Named moves, each a turn or a mirror, and the order they were made in; the first pair answered:
Daf:
[-0.31  2.21 -3.31 -0.95 -1.51  1.69 -2.55 -4.21  2.96  1.51  4.25  0.42
  0.42  0.84 -1.31  0.83 -2.92 -1.16  2.29 -0.10 -2.20] -> [ 4.41  2.29 -3.14  0.50 -2.30  0.98  2.40 -2.72  3.82  0.02  2.49 -0.75
  1.73  1.34 -1.38 -2.50 -0.90 -1.89 -1.48  0.50  1.56]
[ 1.00 -3.44  3.14  2.67 -0.65 -1.35  3.76  1.08  0.97 -1.11  1.41 -0.21
 -2.53  1.55 -2.23 -1.21 -1.82 -0.67  0.91 -0.66  2.51] -> [-2.06 -3.57  3.09  1.71 -0.15 -0.88  0.39  0.24  0.53 -0.07  2.61  0.53
 -3.43  1.18 -2.20  1.02 -3.16 -0.16  3.34 -1.09 -0.03]
[ 0.02  2.30 -1.06 -0.23 -0.03  2.44  0.82 -2.51  1.27 -2.23 -0.39 -0.71
  2.08  2.34  0.32 -0.45  1.01  1.01  1.33 -0.42 -0.78] -> [-0.22  2.27 -1.10 -0.25  0.04  2.39  0.51 -2.65  1.22 -2.16 -0.25 -0.61
  1.92  2.21  0.31 -0.33  0.91  1.15  1.55 -0.50 -0.99]
[-1.48  1.98 -1.37 -0.52  0.60  2.29  0.68 -1.54 -2.00  1.45  0.35  1.29
  0.33 -0.05 -1.66 -0.22  1.22 -1.19  2.02  1.66  0.68] -> [-0.14  2.06 -1.36 -0.09  0.35  2.10  2.11 -1.21 -1.76  0.94 -0.04  0.95
  0.68  0.10 -1.63 -1.07  1.70 -1.39  0.94  1.91  1.66]
pud:
[-0.27  3.13 -3.72  0.02 -1.35  0.77 -1.55 -1.60  1.23 -1.28 -0.49  0.81
  1.47  0.16  1.56  2.62  0.61  0.00  1.98 -0.48 -0.33] -> [-1.07 -0.05 -0.81  0.64  0.23  2.14  1.05 -1.77 -0.20 -2.31  0.05  1.07
 -0.02  0.45 -0.79  1.74 -2.34  1.60  4.31 -1.93  0.12]
[ 1.48  1.85  2.35  1.31 -1.77 -4.30 -4.24 -0.30  3.33  4.63  3.72  2.00
 -3.37 -1.87 -1.89  1.66 -1.19 -0.25  1.92  1.45 -3.10] -> [ 1.28  2.56  0.77  1.22 -1.95 -2.90 -4.94 -2.28  4.66  2.92  4.48  1.01
 -2.31 -1.58 -1.12  1.50 -1.25 -0.17  2.94  1.20 -3.65]
[-3.88 -3.50 -0.86 -0.84  1.23  1.47  0.18  1.05 -2.10 -1.41  0.13 -0.21
 -1.88 -1.27  0.01  1.51 -2.65  2.04  1.72 -0.06 -0.61] -> [-3.21 -2.48 -0.76 -1.07  0.50 -0.97 -0.62  3.67 -2.88  1.28 -1.15  0.95
 -2.29 -1.78  0.44  2.20 -0.67  1.02 -0.97  1.08 -0.13]
rura:
[ 2.39 -3.26  3.16  0.50  0.93 -0.15  0.34  5.05 -0.57 -0.42  0.64 -1.17
 -1.50 -2.31 -1.88 -2.03 -2.46 -1.59  0.61  0.52  1.42] -> [ 1.37 -2.28  4.35 -0.01  1.40 -0.54 -0.48  4.47 -0.97  1.17  0.88  0.39
 -1.57 -1.11 -3.18 -0.78 -2.83 -1.53  2.06  0.71  0.55]
[-3.63 -1.80  0.68 -2.95  0.11 -0.79 -3.31  1.46 -1.13 -1.05 -0.10  2.01
 -0.91 -3.63  3.43  1.94 -2.43  1.07  0.91 -1.81  0.69] -> [-3.58 -1.83  0.38 -2.83  0.01 -0.78 -3.28  1.57 -1.08 -1.27 -0.33  1.75
 -0.89 -3.79  3.69  1.86 -2.18  1.03  0.53 -1.75  0.87]
[ 0.65  3.07 -0.51  1.57 -2.06 -1.00 -1.34 -1.44 -0.40 -0.78  0.41  2.99
  1.28  0.91 -2.42  1.45  1.61 -2.46 -3.80  2.43 -0.54] -> [ 1.44  2.26 -1.45  1.94 -2.31 -0.74 -0.69 -1.01 -0.02 -2.00  0.21  1.77
  1.43  0.02 -1.40  0.50  1.85 -2.55 -4.94  2.28  0.21]
[-1.51  1.07 -1.14 -1.08 -1.04  1.81 -3.31  1.33 -1.82  1.92 -1.25  1.54
 -1.07 -0.22 -1.20  2.10  1.10  1.83  2.67 -0.69 -1.31] -> [-0.78  1.07 -2.90 -0.94 -1.45  2.11 -3.29  2.07 -1.73  1.07 -2.13  0.35
 -0.71 -1.24  0.37  1.49  2.23  1.64  0.80 -0.54 -0.41]
voba:
[-1.44  1.02 -3.49  1.02  0.23  3.13 -1.38 -0.51 -0.86 -2.33  0.04  0.12
 -1.49 -0.67  0.23  0.46  0.10 -1.07  3.00  0.91  0.42] -> [ 0.90  3.14 -2.34  1.20  0.01  1.90  1.16 -0.02 -1.14 -1.15 -1.55  1.27
 -0.24  1.31 -1.25 -0.08  1.91 -1.66  1.25  1.96  2.08]
[ 0.64 -2.63  1.52 -0.29  0.43 -1.44  0.31  1.80 -1.35  0.38 -0.61  0.33
 -1.36 -2.37 -1.36 -0.71 -0.37  0.66 -1.34 -0.72  0.93] -> [-0.57 -0.88 -1.82 -1.00 -0.53 -0.52 -3.38 -0.49  0.72 -0.62  0.67 -0.94
 -0.20 -2.94  0.93  0.41  0.08  0.07 -0.29 -0.56 -1.33]
[-2.16 -4.06 -1.16  0.96 -0.84  1.64 -0.89  1.22 -1.14 -3.20  1.19 -2.89
 -2.48 -2.35  2.57 -2.27 -5.09  1.45  3.87 -3.32 -1.43] -> [ 2.16  5.73 -4.92  0.04 -3.16  0.31 -1.63 -2.01  2.54 -1.98 -0.64 -2.03
  3.69  2.11  3.28 -1.53  1.25 -1.42  1.05 -0.17 -1.11]
Pairs:
(two moves a pair)
[ 1.35  0.38 -0.65  1.19  0.31  1.95  1.69 -2.53  2.41 -1.87  0.17 -0.47
  1.51  0.92  0.17 -1.27 -0.16  0.29  2.26 -0.35  0.15] -> [ 0.88 -0.75  2.68  1.12  1.07  0.23  2.73 -0.32  0.15  0.99 -0.42  1.88
 -0.33  1.24 -2.23 -0.57 -0.81  0.62  2.19 -0.22  0.58]  rura, pud
[-0.92 -0.05  0.60 -0.35  1.29  1.32 -0.14 -0.92 -2.44  0.21 -1.13  1.42
  0.83  1.46  0.75  0.68 -0.44  0.39  0.17  0.39 -0.46] -> [-0.80  0.77 -0.04 -0.49  0.87  0.98 -0.72 -0.85 -2.08  0.56 -1.28  1.37
  1.20  1.33  1.24  0.88  0.21 -0.02 -0.46  0.78 -0.55]  pud, pud
[-1.45  1.21 -2.47 -0.20  1.20  3.25 -0.05 -3.39 -1.76 -2.28 -0.77 -1.23
  2.80 -1.76  0.28  1.50 -0.13  1.48 -0.29 -0.36 -0.59] -> [-0.99 -0.26 -1.60  0.36  1.23  3.24  1.01 -3.60 -1.06 -3.21  0.18 -1.60
  2.37 -1.86 -0.25  0.48 -1.53  1.54  0.48 -0.80 -0.44]  rura, rura
[ 0.02  1.81 -0.15 -0.91 -0.95  0.31  0.38 -0.49  3.02 -1.05 -1.32 -2.35
  2.17 -0.75 -1.17 -0.80  1.51  0.56 -1.23  0.10  2.50] -> [-2.83  0.44  1.02 -1.35  0.14  1.49 -1.05 -1.64  2.13 -1.04 -0.04 -1.79
  1.01 -0.83 -2.12  0.53 -0.86  1.72  1.98 -0.93  0.76]  pud, Daf
[-1.75 -4.53 -0.52  0.57  0.23  0.06 -2.04  1.34  0.28 -1.91  2.74 -2.68
 -1.44 -2.57  1.09 -0.02 -2.21  0.28  0.65 -1.92 -1.11] -> [ 0.26  1.46 -3.06 -0.29 -1.54 -1.96 -3.96  0.74  2.12  0.28  1.47 -1.74
  1.57 -0.82  2.20  1.21  2.07 -1.86 -1.92  0.38 -1.50]  pud, voba
[ 0.34  2.09 -0.98 -0.25  0.52  0.97  0.96  0.21 -1.30  0.03 -2.16  0.48
  1.40  1.07 -0.32  0.37  1.94 -0.09 -1.36  0.15  1.57] -> [-0.18  0.73 -0.13  0.12  1.23  2.20  2.06 -0.70 -1.51 -1.26 -1.57  0.17
  1.14  1.28 -1.17 -0.09  0.29  0.74  0.24 -0.61  1.63]  pud, pud
[ 2.37  0.32  2.13  0.47  0.27 -1.21  1.34  0.72 -0.01  1.15 -0.68  1.15
 -0.22  0.95 -0.63 -1.50  0.39 -0.41 -1.81 -0.05  1.80] -> [-0.19 -1.90  0.89  0.11  0.12 -1.30 -2.04  1.73 -0.28  1.16  0.51  0.41
 -2.09 -1.85  1.38 -0.35 -0.86 -0.26 -1.42 -0.63  0.00]  voba, pud
[ 2.43  2.38  0.34  0.82  0.77  1.68  4.46 -0.63 -0.01 -1.44 -1.09 -1.34
  2.33 -0.22 -2.50 -0.97  1.24  0.08  0.85  1.01 -0.35] -> [ 0.81 -0.74  2.05  0.80  1.00 -0.45  3.24  3.73 -2.46  1.15 -1.49 -0.37
 -1.05 -2.96 -2.09 -0.28  0.56  0.18 -0.74  0.85 -0.37]  voba, pud
[ 0.18 -0.52  2.18  1.68  1.02 -1.36 -0.57  2.88  0.49  3.43  0.03  0.99
 -0.65  1.60 -0.08  0.42 -0.28 -0.47  1.64 -0.16 -1.25] -> [ 0.90 -0.28  1.99  1.76  0.75 -1.73 -0.06  3.36  0.55  3.50 -0.40  0.89
 -0.44  1.48  0.10  0.15  0.34 -0.65  0.65  0.03 -0.67]  pud, voba
[ 3.23 -1.67 -2.38  3.32  0.07 -2.34  0.46  2.30  4.69  2.76  0.40 -1.55
 -0.93 -2.48  3.81 -3.26  0.10 -3.30 -4.31  0.08  2.76] -> [-1.43 -3.57  0.01  2.55  1.26 -1.88 -3.21  0.05  4.86  3.91  4.09  0.28
 -3.21 -2.30  1.85 -0.71 -4.46 -2.13  1.95 -1.22 -1.58]  rura, Daf
